Turns, then the turns between two rows, first turn first; the first pair answered:
turn Q:
[ -3.5  10.4 -19.6 -12.3 -13.5 -24.0  21.0  28.4]  ->  [ -9.9   6.7 -17.2 -15.0 -15.6 -16.2  22.4  31.9]
[-23.6 -25.9  -5.8   1.8  20.1   7.3  -0.7  -2.6]  ->  [-26.6 -14.3  10.2  -3.5  25.5   5.0   0.0  -2.2]
[ 10.4 -18.6 -12.8   7.4  14.7   1.6 -14.5 -24.2]  ->  [ -0.7 -24.4 -10.8   2.9   9.3  19.3 -12.0 -18.7]
[22.8 -6.9  5.0  6.5 18.0 -4.8 -8.5 -3.0]  ->  [ 21.1 -17.6  -6.5   9.0  12.2   3.9  -6.7  -0.8]
turn T:
[-7.4  2.0 26.0 -8.8 22.6 10.3 -7.9  0.5]  ->  [-10.0  -8.7  15.0  -8.9  26.8  10.9  -9.6  -7.2]
[  9.7 -19.0   2.0  -7.1  30.8 -19.5  -9.2 -15.1]  ->  [ 22.3   3.7  23.9   0.9  20.9 -20.8 -10.9  -5.3]
[  4.7 -31.4 -27.0  -9.3  10.4  -7.8  15.8  10.4]  ->  [ 36.7 -13.8 -18.7  18.1   4.2 -14.9  -5.4   0.2]
turn L:
[ 19.1  -8.0  14.5 -23.8  21.5  -8.6  17.0  36.1]  ->  [-11.6 -14.4 -16.5 -19.3 -13.1  19.5  19.1  37.2]
[ -3.9  -0.5   7.2 -13.4  16.7 -13.8   1.1  -4.7]  ->  [-22.2  -0.1  -5.1 -14.3  -2.1  -3.2   5.6  -0.8]
[  9.3  -4.3  -6.5  26.3 -10.7   6.2 -14.2   3.0]  ->  [ 16.5   8.8  15.0  17.4   2.6 -12.1  -6.7  10.3]
[ -2.7  19.1   3.0  14.0 -18.0  10.3 -13.6  -1.6]  ->  [ 10.2  14.6   7.5  17.6  -6.5   6.2 -19.7  -6.5]
Then:
Between the rows of a pair lie two turns.
[  9.7  18.7  -2.4  -6.3   4.2 -36.0   8.0   6.6]  ->  [ -7.0   9.7 -30.8   5.1 -22.5 -15.0   0.3  -0.9] : L, T
[-21.7  16.9  26.4  -6.2 -13.9  22.2   1.9   5.8]  ->  [ 14.9  27.4  -0.3  13.1  -6.8 -29.1  -8.2 -13.6] : Q, Q
[ 10.6  -0.1  11.1 -11.8  10.1 -12.7  15.0  22.0]  ->  [-15.6   5.8  10.6 -13.2  -8.3   9.3  15.8  21.0] : L, Q
[ 19.0 -26.5   3.5 -13.0  18.2  -9.4  13.0  20.9]  ->  [ 37.0 -14.0  11.7   0.3  14.4 -13.5   2.9  18.7] : T, T
[-9.5 -5.1  6.3  3.1 -3.8 12.8 15.2 24.7]  ->  [-17.2 -14.0   7.5   0.5  10.1  17.6   8.5   9.3] : T, Q
[ 14.7 -24.6  17.4  -6.3  -1.0  29.1   8.5  -1.0]  ->  [ 11.3 -30.2   9.9 -12.8   9.7  21.2  11.8  -6.2] : L, T
[ -1.1   1.9  22.7 -14.3  -9.0  25.9   9.3  11.2]  ->  [ -8.6  -6.6  21.6 -21.7  11.7  18.6   5.7  -7.7] : T, Q
[-22.4  10.9  -6.1 -11.6  -3.3   0.5  13.7   8.4]  ->  [-16.5   1.3 -19.2  -7.4   9.0 -10.5   5.2 -10.3] : Q, T
[ 0.0 27.5 30.2 -2.8  5.1 -6.0 -2.5  1.5]  ->  [-13.1  11.9   8.0 -19.8  21.0 -22.3   7.7  -5.5] : T, Q
[-13.3  -3.8 -24.1  -1.1 -15.5  17.4   5.0  13.8]  ->  [-19.8 -12.9 -21.7  -2.9   3.6  19.5  -3.3  -7.0] : Q, T
[ 16.6   5.0   3.7  16.9  -3.3   5.2 -15.1  -6.2]  ->  [-14.5   2.3   6.7 -16.2   0.4   2.0  12.8  13.0] : L, T
[-36.9  30.8 -19.8 -13.2 -24.4  11.7   8.1   1.3]  ->  [ 21.4  26.1  20.4  -8.7  36.5 -23.1  -8.9 -12.7] : L, L
[  1.9  12.3 -24.4  18.7  -6.2 -30.2  -7.9 -11.5]  ->  [  3.7  13.7 -17.8  28.2 -28.0  -5.8 -11.9   3.2] : Q, T
[ 0.4  5.2 20.3  8.1 -8.3 -0.1 -4.6  3.5]  ->  [-10.0   0.5  14.7  -5.1  -7.2  -5.2   8.4  11.9] : Q, T
[ -8.6 -13.7  -9.8   2.7 -11.6  20.0  -2.1   8.0]  ->  [17.1 -4.7 18.5  2.2  8.5  5.7 -4.9 11.2] : L, T
[  1.3   5.9  28.6   6.0  19.2  17.0 -16.5 -29.8]  ->  [-25.6  10.4  26.3  -6.3  -3.5  30.6   0.2 -11.2] : T, L
[ 16.4 -24.0 -11.3  -4.9  33.7 -10.3   9.2   3.6]  ->  [ 25.0   7.1  19.3  -2.3  21.2 -11.3  13.0  25.5] : T, T
[  4.3 -25.5   9.0  -6.4   5.2  29.2   3.7  15.5]  ->  [ -0.7 -15.0  16.1 -13.5   2.9  23.6  10.9  23.4] : L, L
[  9.5  -7.6   2.9 -15.0  -3.3 -25.2  10.9  17.2]  ->  [  3.7 -17.2  -2.9 -16.1  -8.3 -13.0  13.3  20.5] : Q, Q
[33.3 -5.6 -6.8  0.9 -8.9 -0.4  9.3 32.0]  ->  [ 13.8  -9.9   2.5 -15.0  -4.0  10.3  18.9  36.8] : T, Q
[ 37.9 -30.6   7.3   3.2  30.0  -1.0  -3.3  14.2]  ->  [ 41.4 -22.2  16.6   7.9  20.1   7.1  -3.6  23.1] : Q, T
[  7.9  18.1  38.2  -1.4  44.9  -4.7 -27.4  -1.2]  ->  [-26.7  -6.7 -18.8  15.7  -1.3  40.6 -36.8 -12.8] : L, L
[ -9.7  23.4 -18.5   5.7 -18.4  -4.7   3.4   4.2]  ->  [-17.3  10.9 -25.9   3.3 -15.2   3.8   2.9   0.4] : Q, T
[-25.1 -11.0 -18.5   6.3  -7.3  14.5  -9.6  -9.5]  ->  [-11.5 -10.2  11.2   6.6  18.6  13.2 -19.2 -17.7] : Q, L
[ -3.5   3.1  -2.5  -3.0  22.2 -31.6  18.6   5.8]  ->  [  7.5   8.3  -0.2   9.0  20.3 -35.6   9.6   0.9] : T, T
[-23.6  11.6  12.1  -0.4 -19.6  24.5   8.9  -5.4]  ->  [  2.6  30.9   7.1  10.1  -8.2 -18.6   1.4 -21.5] : Q, Q
[-13.5  13.5   8.0   0.7   5.0  -5.4  -7.0 -13.2]  ->  [ -8.2  20.0   7.7   3.0  -1.2 -12.0  -4.6  -6.0] : Q, T
[ -3.1 -26.4 -22.6  11.6  -9.9  18.4  -0.1   0.7]  ->  [ 23.7 -27.6  -2.0   7.5  19.6  -2.0   0.6   4.0] : L, Q
[-22.5  -0.4   3.6   2.8  15.7  16.7 -15.4 -35.9]  ->  [-14.2   2.4  -4.6   8.4  17.6   3.7 -18.2 -41.5] : Q, Q
[ -9.2   4.5 -11.7   3.8  -5.3   0.5  -9.7 -15.3]  ->  [ -3.3  13.5  -5.3   8.0 -12.5   0.5  -9.0  -9.6] : T, Q
[  2.2 -17.9   8.4 -26.5   3.4  -2.7  25.3  61.5]  ->  [-19.4 -17.1  26.8 -25.2   2.5  32.5  11.4  46.2] : L, Q
[13.1 -5.3  9.0  7.5 11.9 -4.3 -2.9  4.9]  ->  [11.2 -3.5  6.9  3.5 10.4 -9.9  2.0 10.5] : T, Q
[-22.7  -5.1 -12.9 -15.8  -2.0  34.6   6.0   0.0]  ->  [ 23.3  13.3  16.5  -5.3  31.0  -3.3  -6.9 -12.3] : T, L
[  9.3 -11.7   9.4  -9.7   2.8  17.2   9.0  16.3]  ->  [23.3  3.1 11.8 -4.6 12.4 -7.9  5.9  7.4] : Q, Q
